[[112 142 129 115 141]
 [129 104 120 106 122]] -> 142

[[130 137 145 156 133]
 [125 135 151 156 142]
 [124 133 151 150 137]] -> 135

[[144 149 137 118 107]
 [134 149 150 135 118]] -> 149

[[130 128 118 129]
 [133 130 102 132]
 [131 129 108 131]] -> 130

[[127 128 128 130 134 126 131]
 [123 134 129 145 152 115 122]] -> 128

[[146 103 126 132 139 127 128]
 [125 136 135 134 151 120 125]
 [123 112 144 137 131 139 122]] -> 136

[[144 111 134 142 114]
 [131 136 111 138 104]
 [126 118 135  99 123]] -> 136

[[132 130 139 117 149]
 [122 128 135 121 128]
 [152 134 143 157 148]] -> 128

[[138 138 130 129 153 144 132]
 [138 140 129 129 153 142 133]
 [135 134 130 129 153 152 131]] -> 140

[[125 118 128 111 125]
 [126 156 155 121 124]] -> 118
---
[[126, 131, 125, 132, 130, 117, 129, 126],
 [123, 121, 129, 140, 126, 125, 125, 137],
 [126, 138, 130, 125, 126, 134, 127, 128],
 [128, 147, 130, 135, 129, 119, 140, 124],
 [127, 117, 127, 122, 125, 125, 131, 140],
 [123, 118, 127, 125, 128, 139, 120, 123],
 [129, 128, 127, 124, 131, 150, 120, 116],
 [126, 119, 134, 121, 129, 121, 131, 134],
 [129, 107, 128, 130, 130, 124, 121, 141],
 [131, 110, 125, 123, 133, 133, 122, 140]] 126

[[140, 135, 122, 116, 120, 123, 138, 110, 143, 106, 143, 130, 130, 124, 124],
 [110, 107, 107, 110, 110, 148, 129, 128, 127, 132, 133, 138, 111, 148, 145],
 [137, 124, 145, 128, 123, 142, 144, 143, 143, 136, 147, 126, 129, 133, 144],
 [138, 125, 123, 132, 115, 135, 135, 119, 113, 113, 130, 106, 143, 122, 112],
 [126, 145, 135, 107, 139, 128, 123, 117, 110, 124, 106, 110, 125, 119, 149],
 [108, 109, 123, 115, 138, 146, 114, 112, 117, 137, 130, 140, 150, 110, 109],
 [130, 115, 143, 126, 121, 145, 145, 116, 122, 136, 126, 137, 118, 108, 111],
 [116, 110, 137, 118, 144, 148, 108, 141, 119, 122, 116, 121, 135, 113, 137],
 [106, 122, 120, 128, 136, 143, 107, 135, 107, 116, 135, 141, 140, 141, 125],
 [136, 143, 113, 128, 142, 119, 129, 127, 109, 110, 121, 107, 149, 108, 124],
 [124, 107, 135, 128, 142, 119, 120, 113, 107, 125, 124, 133, 109, 116, 132]] 124

[[143, 122, 103, 150, 123, 124, 139, 128, 123],
 [109, 133, 119, 147, 130, 132, 106, 142, 135],
 [109, 108, 105, 110, 103, 145, 142, 103, 142],
 [124, 126, 101, 103, 126, 126, 146, 150, 146],
 [104, 154, 155, 154, 147, 149, 151, 131, 146]] 123

[[136, 120, 129, 130, 129, 130, 146, 124, 136, 122, 128, 130, 121],
 [111, 112, 116, 126, 138, 132, 158, 109, 144, 120, 147, 116, 117],
 [127, 123, 131, 139, 122, 126, 134, 116, 132, 122, 133, 134, 124],
 [126, 124, 129, 148, 131, 128, 127, 135, 126, 134, 125, 119, 101],
 [121, 130, 129, 140, 125, 123, 121, 146, 135, 129, 121, 133, 113]] 121

[[111, 126, 149, 125, 130, 122, 126, 139],
 [110, 123, 148, 125, 133, 123, 124, 135],
 [109, 147, 126, 132, 118, 130, 134, 133],
 [110, 116, 140, 128, 117, 119, 129, 133],
 [110, 115, 139, 130, 142, 131, 125, 127],
 [154, 125, 140, 129, 116, 126, 123, 130]] 139

[[114, 125, 128, 143, 137, 129, 135, 123, 154, 129, 114, 135],
 [142, 144, 133, 117, 133, 137, 144, 124, 117, 122, 143, 120],
 [111, 129, 127, 150, 129, 126, 133, 130, 144, 127, 115, 114],
 [139, 141, 122, 126, 131, 122, 135, 127, 137, 129, 135, 156],
 [113, 130, 123, 149, 116, 118, 121, 139, 124, 127, 118, 111],
 [143, 148, 122, 125, 130, 123, 139, 128, 129, 127, 140, 150],
 [112, 127, 128, 147, 134, 128, 134, 127, 147, 127, 114, 122],
 [130, 103, 133, 112, 125, 134, 110, 126, 114, 131, 129, 122]] 135

[[123, 124, 139, 128, 130, 130, 130, 125, 130, 132, 135, 128, 117, 121],
 [124, 127, 128, 125, 120, 117, 127, 128, 122, 123, 121, 129, 122, 122],
 [118, 115, 129, 119, 119, 127, 123, 123, 141, 110, 124, 126, 122, 130],
 [122, 131, 137, 125, 117, 136, 125, 127, 135, 136, 133, 133, 124, 129],
 [124, 133, 136, 126, 118, 133, 126, 130, 135, 136, 131, 134, 127, 132],
 [132, 136, 125, 118, 118, 149, 113, 135, 135, 143, 141, 130, 138, 136],
 [142, 127, 104, 121, 139, 151, 114, 131, 137, 126, 135, 118, 155, 147],
 [123, 112, 123, 121, 128, 121, 126, 126, 143, 100, 117, 122, 127, 135]] 121

[[123, 118, 129, 121, 121, 127, 122, 134, 125, 118, 125, 128, 123],
 [129, 138, 139, 126, 129, 139, 136, 133, 128, 118, 137, 136, 139],
 [124, 112, 112, 123, 121, 110, 117, 134, 125, 135, 118, 126, 113],
 [122, 133, 125, 115, 127, 125, 130, 130, 128, 115, 130, 134, 129],
 [123, 149, 111, 111, 140, 115, 138, 128, 134, 119, 134, 143, 137],
 [125, 142, 106, 120, 142, 109, 132, 135, 135, 137, 129, 144, 131]] 123

[[139, 118, 133, 133, 131, 130, 121, 129, 125, 132, 144, 141, 133],
 [125, 126, 122, 123, 122, 132, 129, 113, 131, 130, 132, 137, 151],
 [141, 117, 131, 120, 137, 131, 123, 130, 126, 132, 142, 130, 136],
 [127, 120, 123, 125, 122, 132, 128, 131, 136, 106, 127, 133, 124],
 [135, 124, 127, 124, 139, 148, 135, 132, 133, 119, 126, 130, 133],
 [123, 132, 111, 121, 129, 135, 124, 133, 126, 134, 128, 122, 130],
 [127, 131, 136, 133, 122, 131, 122, 133, 117, 113, 122, 137, 136],
 [131, 135, 130, 141, 128, 125, 120, 142, 126, 124, 125, 140, 142],
 [130, 127, 136, 127, 121, 136, 123, 131, 122, 111, 120, 135, 135],
 [119, 133, 118, 122, 125, 131, 127, 114, 126, 125, 129, 131, 147]] 133
---
Input:
[[107 156 145 140]
 [142 112 118 116]
 [146 138 100 104]]
Output: 156

Input:
[[146 122 119 116]
 [145 130 115 104]
 [115 131 129 124]]
Output: 122

Input:
[[125 128 129 144]
 [115 129 132 106]
 [139 124 133 129]]
Output: 128

Input:
[[136 144 144 103]
 [130 137 137 109]
 [135 142 142 104]]
Output: 144

Input:
[[146 116 143 114]
 [146 110 141 112]
 [142 149 152 129]]
Output: 116

Input:
[[144 146 133 132]
 [100 139 131 116]
 [141 135 125 112]]
Output: 146

Input:
[[113 112 148 139]
 [136 125 132 142]
 [154 107 121 131]]
Output: 112

Input:
[[151 137 134 141]
 [126 143 117 110]
 [105 112 118 125]]
Output: 137
